Where one turn sends some rows of the set: a few examples, then the rows asked:
lebi: [ 1.37  0.97  1.68 -0.88  1.21 -0.69 -0.11  0.58  2.11 -2.61 -0.84  1.14
  1.03 -0.29 -1.07 -0.17 -0.19 -1.24  0.02]
Fome: [ 2.31 -1.04  0.48  0.39 -0.18  0.90 -0.08 -0.10  0.12 -0.98  1.51 -1.67
  1.48  1.45  0.62  1.05 -0.61 -1.12 -0.82]
geb: [ 1.15  0.26  0.69  1.76  0.07  0.05  0.18  1.62  1.07 -0.92 -0.29 -0.62
 -0.11  0.93 -0.08  0.38 -1.94 -2.95 -0.50]
fefi: [-0.24 -0.66  0.55 -1.39  0.30  0.22  3.77  1.09  0.59 -1.36  0.11 -0.19
 -2.29 -0.48  1.95  0.76  0.66 -0.66 -0.28]
tado: [ 0.19 -0.46 -2.21 -1.11 -1.31  2.36  0.37 -0.15 -0.06 -2.87 -0.09  0.23
  0.04  0.11 -0.12  0.27  1.01 -1.00 -1.77]
Bir: [ 0.27 -0.54 -1.96 -1.50 -0.05  0.15  0.99 -1.85  1.66  0.87  0.52  0.99
  0.36 -2.13 -1.88  0.06  0.02 -0.51  0.61]
pufa: [ 0.01  0.01  2.12 -0.27  0.27  2.92  0.67  0.18  3.27 -0.11 -0.87  0.51
 -0.48 -0.33 -0.04  0.07  0.02 -0.60  0.61]
Pigu: [ 1.00 -0.64  0.38 -0.23  1.17  0.27  0.05  1.08 -0.47 -1.67  3.09 -0.43
  0.05 -0.90 -0.21  1.07  0.83  0.54  0.14]
fipe: [ 0.05 -0.20 -0.57 -0.99 -0.70 -0.03  1.99 -2.68 -1.86 -1.06  0.17  0.77
 -0.16 -1.29  0.24  0.39  0.98  0.37 -1.80]
tamoz: [ 1.08 -0.70  0.71 -1.14  0.01 -0.59  2.82 -1.32  0.98 -0.13 -0.45 -0.58
 -0.91  0.70  2.55 -1.36  0.05  0.91  0.67]
Dadur: [-3.52  0.95  0.10 -0.99 -1.00 -0.58  0.59  1.14 -0.19  0.33 -0.56  0.90
  0.69 -0.79 -0.21  0.76 -0.38  0.85  0.41]
Mubo: [ 0.13 -1.20  0.44 -0.28  0.14  0.84  0.85 -1.35  1.86  1.01  0.67  0.19
 -0.10  0.86  1.52  0.11  0.14  0.81  2.74]
koz: [-0.30  1.06  1.10 -0.58 -1.73  2.25  0.31  1.85  1.46  0.09 -0.51  0.34
 -1.80  0.08 -0.23 -0.89  0.37  1.49  0.49]
fis: [ 0.20  0.21  1.11 -0.73 -0.26 -4.06  0.38 -1.06 -0.27 -0.68 -0.70  0.95
 -1.29  0.49 -0.27 -0.02  0.08  0.44  0.02]
nug: [ 0.11  1.10  1.52 -1.82 -1.04 -1.05 -0.06  1.45 -0.22 -1.95 -0.22  0.20
  0.22  0.76 -2.17  1.89  0.84 -1.00 -0.13]
Ret: [-1.47 -0.38 -0.12  0.58 -1.72  1.21  0.05  0.22 -1.15 -0.42 -0.50  0.28
 -0.27  1.68  2.27  1.37 -0.96  0.43 -1.34]
fodo: [ 2.01 -0.35  0.37  0.50 -0.32  0.09 -0.68  1.57  2.08 -1.16 -0.31 -1.29
 -0.08  0.86  0.20  0.04 -1.51 -2.53  0.38]
Vek: [ 0.38 -0.43 -1.68 -1.05 -0.03 -3.07  0.50 -0.47  0.21  0.45 -0.96 -1.29
  0.82  0.57 -0.25 -0.23 -0.09 -0.83  1.65]
bug: [ 0.35  0.40 -3.47 -0.61 -0.34 -1.37  0.37  2.47 -0.08 -0.35 -0.05  0.36
  0.04 -0.30 -0.04  0.30  0.35 -0.37  0.74]
Dito: [ 0.96 -0.29  0.38 -0.78  0.22  0.68  0.49 -1.29  1.20  1.04  0.08  0.13
 -1.58  0.53  0.62  0.04 -0.10  0.56  3.33]
fikon: [-1.05  0.47 -0.01 -0.88 -1.24 -1.43 -1.26  0.26  0.21 -1.22 -1.38  1.83
  1.46  0.45 -1.14  1.26  0.59  0.28 -1.60]
Zag: [ 0.28 -0.25 -2.21 -0.39 -0.75  3.06  0.55 -1.14 -1.08 -0.41 -0.36 -0.80
 -0.26 -1.06  0.21  0.09  0.47 -0.69  0.37]
kivil: [-0.72 -1.13  0.02  0.99 -2.10 -0.54  0.23  0.46  0.52  1.47 -0.43 -2.02
 -0.56  0.36  0.85 -0.29 -0.75 -0.03 -2.56]
Ves: [ 1.48  1.54  1.58 -0.71  0.32  0.61  2.60  1.43  1.94 -0.70  0.33  2.07
  0.67  0.20 -0.34  0.32 -0.92 -0.62  0.54]
pip: [-0.15 -0.59  0.76  0.07 -0.29 -4.26  0.60 -0.60  1.20 -0.19 -0.30  0.89
  0.17  0.54 -0.11 -0.16  0.16 -0.24 -0.59]
Tisor: [-0.28 -0.40 -1.34 -0.18 -1.20  1.23  0.96  0.70  1.67 -1.65 -1.37 -0.61
 -1.44 -0.86 -1.27 -0.83  0.33 -2.37 -2.42]
vazo: [ 0.08 -0.45 -0.18 -1.48  0.26 -0.78  2.12 -2.33  1.13 -1.10  0.91  1.61
 -0.48 -2.11 -0.54 -0.79  0.36  0.57 -1.65]
roga: [-2.29 -0.01  0.02 -1.74 -1.86  1.41  0.06 -0.35  1.52  0.90 -2.28  1.20
 -0.48 -0.01  0.63  1.01  0.27  0.98  0.00]
Feban: [-1.19 -0.86  0.19 -0.85 -2.52  0.23 -0.50  0.18 -0.24 -0.83 -0.82 -0.54
 -0.81  1.44  2.50  1.07 -0.63  0.63 -1.73]
Vos: [ 1.76  0.39 -1.36  0.72  0.26  0.54  1.27 -0.87  1.04  1.02 -0.27 -0.24
 -0.56 -2.20 -1.64 -1.36 -0.06 -1.65  0.30]
Mugab: [ 0.15 -0.44 -0.52 -0.19 -1.81 -0.69  1.51  1.48  1.08  2.36  0.77  0.33
 -2.19 -0.88 -0.70  1.08  0.22  0.26 -1.66]
niput: [ 1.40  0.51 -0.48  0.31 -0.88 -0.87  1.91 -0.35 -0.40 -1.43 -1.29  0.03
 -1.06 -1.17 -0.73 -0.99  0.14 -1.96 -2.89]

Ret turns into Dito
Vos turns into niput
Bir turns into Tisor
Now find these:
Mugab turns into fefi
Ves turns into nug
Feban turns into Mubo
Fome turns into Vek
pufa turns into lebi

Where one turn sends some rows of the set: a few examples, then the rows asked:
falek: [ 0.26 -0.74 -0.52  2.25 -1.01 -0.75 -0.88 -0.13  0.12 -3.80  0.37  0.54
 -0.43 -1.80  1.85 -0.74  0.97 -0.84 -0.88 -0.78  1.33  0.72 -2.18  0.31
  0.85  1.60 -0.09  1.85  4.16  3.73  0.22 -0.32 -0.57 -1.38 -1.13 -1.59
 -0.20  1.15]
mesot: [ 1.48 -0.76  0.08  2.72 -1.00 -1.29 -0.21 -0.28 -0.15 -1.06 -3.18  4.23
 -0.76  1.57  0.97 -0.05  1.29 -0.76 -2.57  0.60  1.71 -0.82  0.12  0.32
 -1.53 -0.23  0.09 -0.76  1.80  0.80 -0.92 -0.61  2.18 -2.81  0.26 -0.17
  1.07 -2.27]
Kebe: [ 2.67  0.59  0.50  2.91 -2.80 -1.12  1.12  0.01 -0.62 -1.26 -1.15  2.18
 -0.24  0.57  1.37 -0.92 -0.09  0.00 -0.27  0.67  2.05 -1.03  1.08 -0.63
 -1.16  1.02 -0.36 -0.68  1.91 -1.00  1.25 -0.94  1.63 -1.86 -0.50  1.17
  0.69 -1.96]
velim: [ 1.62 -1.16  2.50  1.09 -2.82  0.12  0.83 -0.02  0.04 -1.11  0.07  1.07
 -1.91 -2.24  0.96 -0.65 -1.96  1.00 -0.43 -0.03 -1.78  1.59 -3.84  0.96
  0.13  0.30  0.79  0.83  1.80  2.32 -1.11  1.82  2.87  0.13  0.65  1.13
 -0.99 -1.91]
Lus: [ 1.75  1.22 -0.33  3.10 -2.64  0.80  0.19 -0.93 -0.49 -1.11 -1.59  3.28
 -0.88  0.96  1.26  0.05  0.02 -1.26 -0.53  1.04  1.03  1.02 -0.81 -0.60
 -2.40 -0.56 -0.75 -0.40  0.79  0.01  1.46  0.01  4.27 -1.21 -0.46  1.46
  1.76 -2.63]
Mizab: [ 1.41  1.04  0.11  3.05 -1.76 -0.26  0.71 -1.48 -1.32 -2.29 -0.72  3.03
 -1.02  0.62  0.72 -0.50  1.36 -0.38 -1.43 -0.05  1.53 -0.78  1.76  0.18
 -2.10  1.21 -0.95 -1.00  2.52  0.84  0.28 -1.25  2.70 -1.87 -0.45 -0.16
  1.90 -2.90]
Govor: [ 3.13 -0.17 -0.44  1.50 -2.25 -1.99 -0.23  0.21 -0.62 -2.44 -3.02  2.83
 -0.47  0.63  0.70  0.38  0.25 -1.07 -2.41  0.97  1.58 -0.13 -0.31 -0.52
 -0.29 -0.61 -0.10 -0.34  1.33  0.13 -0.05 -0.19  1.71 -3.20 -1.12  1.09
  0.05 -2.14]
nem: [ 0.65 -1.05  0.05  3.76 -1.83 -1.64 -1.03  0.42  1.96  0.18 -1.12  2.31
 -0.58 -0.12  1.82 -2.65  0.08 -0.42 -0.10 -0.31  0.73  1.07 -2.38 -0.84
  0.48  0.44 -0.73  0.75  3.23  3.40  1.12  0.11 -0.42 -0.39  0.37 -1.98
  0.67  1.29]
zadug: [ 0.93 -0.51  2.47  2.07 -0.54  1.20  0.58 -0.58 -0.38 -2.36 -1.04  1.27
 -1.47 -3.50  1.86 -2.15 -0.28  0.96 -2.19  0.71 -0.08  1.52 -4.57  1.73
  0.24  1.10  0.62  0.71  1.47  2.78  0.00  1.48  3.69  0.90  1.47 -0.07
  0.64 -0.93]
demer: [-0.14 -1.18  0.08  3.68 -1.95 -0.84 -0.91  0.76  0.97 -1.04 -0.23  1.39
 -0.30 -0.64  2.51 -2.33  0.29 -0.85 -0.14  0.12  1.49  1.21 -3.11 -0.05
  0.25  0.61 -0.45  2.01  4.06  3.39  0.72  0.71 -0.43 -0.42 -0.35 -0.80
  0.46  1.79]
Zokub: [ 1.45 -1.63  3.19  1.70  0.05  0.48  0.00 -1.31 -0.44 -2.21 -0.36  0.59
 -0.56 -1.59  1.83 -1.68  0.11  0.58 -3.25  0.29  0.18  1.80 -3.56  1.44
  0.67  1.33  0.44  0.38  0.81  2.40 -0.02  0.81  2.71  2.05  1.63 -1.21
  1.46 -1.51]
Feb: [ 2.28  1.56  0.01  2.11 -1.36  0.18  0.35 -1.83  0.25 -3.16 -1.19  2.77
 -0.40  0.33  1.70  1.84 -0.01 -0.54 -1.07 -0.36  1.25  0.21  0.84  0.31
 -2.53  0.89  0.39 -0.62  0.76  0.26  1.36 -0.80  3.49 -1.46 -0.03  0.93
  1.52 -2.51]
bako: [ 1.90 -1.45  2.66  1.27 -1.10  0.57 -0.72 -1.20  0.15 -1.46  0.85  1.41
 -1.15 -1.72  1.63 -0.22 -0.41  1.40 -2.33 -0.51 -1.09  2.34 -1.86  1.03
 -0.42  2.28  0.86  1.02  2.06  1.95 -2.20  0.08  2.13  1.68  1.34 -0.41
  0.73 -2.75]
bal: [ 1.82 -1.56  2.22  1.33 -0.50 -0.02  1.49 -0.24 -1.14 -2.07 -0.82 -0.11
 -1.37 -2.11  0.79 -3.23 -0.42  0.66 -2.49  0.87  0.36 -0.14 -4.06  0.84
  1.37  1.29 -0.30  0.11  1.30  2.23 -1.04  1.22  2.03  0.26  1.05 -1.44
 -0.55 -1.58]
zaze: [ 2.29  0.45  1.50  3.70 -1.42 -0.37  1.77  0.30  0.32 -0.55  0.18  1.45
 -0.31  0.47  2.53 -1.55 -0.60  0.62  0.16  1.36  2.74 -0.40  0.39 -0.38
 -1.98  1.21 -0.26 -0.87  2.84  0.10  0.73 -1.15  0.55  0.59 -0.19 -0.12
  1.60 -0.42]
Zufi: [-0.03 -1.59  0.21  2.80 -0.75 -0.07 -0.79  0.56  2.46 -1.10 -1.47  1.76
 -0.09  0.22  3.29 -0.10 -1.02 -1.15  0.34 -0.27  1.18  1.25 -4.19  0.33
 -0.56 -0.22  0.55  2.06  1.78  3.24  0.48  0.83  0.87 -0.80  0.59 -1.23
 -0.02  1.68]
pubun: [ 2.12 -1.66  2.21  1.35 -2.66 -0.72  0.93  0.24 -0.47 -0.36  0.45  0.69
 -1.76 -1.20  0.50 -2.44 -1.45  1.00 -1.08  0.09 -1.16  0.55 -2.89  0.40
  0.39  1.01 -0.16  0.52  2.37  2.11 -2.31  1.45  1.48  0.34  0.65 -0.19
 -1.14 -2.31]
movi: [ 1.47  0.99 -0.87  3.59 -2.13 -0.61 -1.27 -1.11 -0.55 -1.38 -1.40  3.93
 -0.51  0.11  1.05 -0.19  1.82 -1.21 -2.28  0.33  0.84  0.80 -1.01  0.25
 -1.35  0.13  1.10 -0.94  2.46  0.33  2.19  0.91  2.06 -1.20 -0.10  2.64
  1.31 -1.27]
geg: [ 2.56  2.15 -0.19  1.50 -0.67  1.59  1.13 -1.33 -0.15 -4.28  0.10  1.01
 -0.97 -1.63  1.88  2.16 -0.61 -0.31 -0.41  1.04  1.51  1.43 -0.96 -0.16
 -2.14  0.70  0.27 -0.36  1.53  1.03  1.06 -0.95  3.14 -0.23 -1.27  0.57
  1.27 -1.23]
mateg: [ 0.82 -0.25 -0.37  2.79 -0.84 -1.23 -1.64 -0.27  0.89 -2.70 -0.06  1.76
 -0.62 -2.42  1.70 -1.16  1.31 -0.32 -0.66 -1.26  0.46  0.88 -1.27 -0.18
  0.93  1.91  0.31  0.68  3.73  3.49  1.28 -1.31 -0.56 -0.89 -0.40 -2.16
  0.25  1.04]
sasip: [ 1.49  1.30  0.75  2.89 -2.93 -1.01  1.26  0.42 -0.77 -1.59 -1.42  3.43
 -1.01  0.04  1.72 -0.85 -0.55 -1.14  0.43 -0.12  0.70 -1.20 -0.03  0.49
 -2.10 -0.84 -0.21 -0.89  1.02  0.90  1.73 -0.28  3.62 -2.60 -0.77  1.00
  0.36 -1.75]
lekef: [ 1.44 -0.43 -1.32  1.76 -0.78  0.42 -1.58 -1.27  1.30 -3.55 -1.47  1.20
 -0.87 -2.18  0.76  1.11  0.99  0.28 -1.45  0.39  0.90  3.12 -2.14 -1.22
  1.20  1.61 -0.54  1.78  3.37  2.95  0.29 -1.12  0.64 -1.07 -0.76 -1.47
  1.20 -0.02]
busog: [ 0.92 -1.23 -0.33  2.31 -0.97 -0.48 -0.24  0.12  3.23 -0.62 -2.81  2.18
 -0.77  0.13  1.81  0.16 -1.38 -0.42  0.53 -0.23  0.55  1.07 -3.90 -0.77
  0.04 -0.65  0.08  1.06  1.14  3.27  0.71  0.52  1.09 -1.44  0.85 -1.85
 -0.32  1.05]
Mez: [ 2.20  1.64 -1.11  2.30 -2.77 -1.42 -0.52 -0.06 -1.06 -3.03 -2.09  3.81
 -1.28 -1.27  0.81 -0.37  0.95 -1.49 -2.13  0.30  0.59  0.03 -0.79  0.31
 -1.06 -0.57  0.21 -0.56  2.38  1.41  1.07  0.73  2.63 -3.16 -1.23  2.04
  0.08 -1.49]
rim: [ 0.93  1.55  0.76  3.20 -0.86  0.56  1.11 -1.45 -1.46 -2.98  1.64  1.70
 -1.22 -0.75  1.54 -0.66  1.22 -0.48 -0.91  0.21  1.45  0.24  0.76  0.60
 -2.27  1.20 -0.53 -1.35  3.51  2.25  1.03 -1.43  2.08  0.34 -1.18 -0.83
  2.47 -1.22]
Romiz: [ 2.09 -1.38  2.63  1.12 -1.31 -0.75  0.27 -0.36 -0.07 -1.33  0.89  1.18
 -1.53 -1.60  1.25 -1.80 -0.78  1.26 -1.99 -0.91 -1.04  0.31 -1.35  1.15
 -0.25  2.24  0.24  0.51  2.32  2.54 -2.90  0.30  1.28  0.68  1.24 -1.34
 -0.57 -2.62]
nos: [ 1.09 -1.00 -1.30  1.43 -0.35  0.69 -1.08 -0.93  1.13 -4.01 -1.12  0.34
 -0.35 -0.78  1.47  1.06  0.38 -0.52 -1.64  0.49  1.81  2.24 -2.76 -0.77
  0.45  1.47 -0.81  2.75  3.27  3.16 -1.18 -0.18  0.39 -1.22 -0.84 -1.72
  0.60  0.10]
vizig: [ 1.38  0.12  0.74  3.21 -1.29 -1.58 -0.59 -1.09  0.88 -1.46 -2.32  4.41
 -0.21  0.97  1.95  0.84  1.05 -0.40 -2.33 -0.60  1.42 -0.08  0.36  1.20
 -1.96  0.14  1.54 -0.97  1.94  1.00  1.22  0.13  1.94 -1.76  1.16  1.36
  1.67 -1.08]
silol: [ 2.25 -1.00  3.09  1.34 -0.15 -0.41  1.11 -0.60  0.30 -2.80 -1.26  0.64
 -1.02 -2.17  1.96 -2.44 -0.83  1.54 -3.30  0.22  0.91  0.81 -2.54  1.45
  0.31  1.84 -0.30  0.73  1.55  3.02 -1.61  0.97  2.25  0.79  1.96 -1.66
  0.83 -1.41]
noril: [ 0.76 -1.26  2.41  1.48 -1.77  1.31 -0.34 -0.97 -0.40 -1.34  0.50  1.81
 -2.00 -2.29  1.05 -0.15 -0.54  0.81 -1.34 -0.24 -1.92  2.63 -3.44  1.27
 -0.44  0.77  0.90  0.96  1.95  2.70 -1.39  0.93  3.70  1.03  0.89  0.49
  0.45 -2.49]
vav: [ 1.42  0.36  1.75  2.52 -1.29 -0.51  2.71  1.01  0.00 -1.32 -0.82  1.89
 -1.17  0.62  2.47 -0.72 -1.94 -0.90  1.12  0.68  1.39 -1.52 -1.17  0.43
 -2.45 -1.33 -0.21 -1.27  0.74  1.80  0.57 -0.73  2.64 -1.32 -0.62 -1.17
  0.07 -0.48]
Kipet: [-0.25 -1.62 -0.40  1.81 -0.30  0.61 -0.86 -0.81  1.58 -2.63 -1.75  1.45
 -0.69  0.77  1.88  1.00 -0.23 -1.56 -1.01 -0.10  1.08  2.17 -3.75  0.06
 -0.61 -0.62 -0.87  2.36  1.86  4.49 -0.99  0.48  1.92 -1.21 -0.16 -2.46
  0.99  0.14]
momez: [ 0.29 -1.13 -0.93  1.54 -0.76  0.55 -0.74 -1.24  1.47 -2.59 -2.40  1.78
 -1.48 -0.31  0.31  1.57 -0.03 -0.92 -0.63 -0.01  0.08  2.52 -3.67 -0.84
  0.45 -0.90 -0.93  1.27  1.75  4.47  0.03 -0.14  2.41 -1.89 -0.52 -2.43
  0.76 -0.27]
zez: [ 1.96 -1.11  3.11  1.26 -1.94 -0.46  1.45 -0.23 -0.66 -2.66 -0.92 -0.12
 -1.18 -2.60  1.25 -2.33 -1.19  0.86 -2.15  0.77  0.14  1.55 -4.12  1.11
  1.41  0.37 -0.16  0.60  1.56  2.74  0.47  2.10  2.63  0.62  0.84  0.18
  0.36 -0.86]
Fidu: [ 1.88  0.82  0.19  2.16 -1.92  1.46  1.87 -0.18 -0.54 -1.83 -1.13  1.57
 -1.54  0.67  1.19  0.23 -1.27 -1.13 -0.02  2.40  1.44  1.63 -2.25 -0.99
 -2.17 -1.79 -1.83 -0.15  1.06  1.54  0.15 -0.11  4.10 -0.56 -1.64 -0.12
  1.75 -1.81]

noril turns into bako
vizig turns into mesot
zadug turns into Zokub
Now find these:
falek turns into demer
zaze turns into vav
sasip turns into Lus
lekef turns into mateg

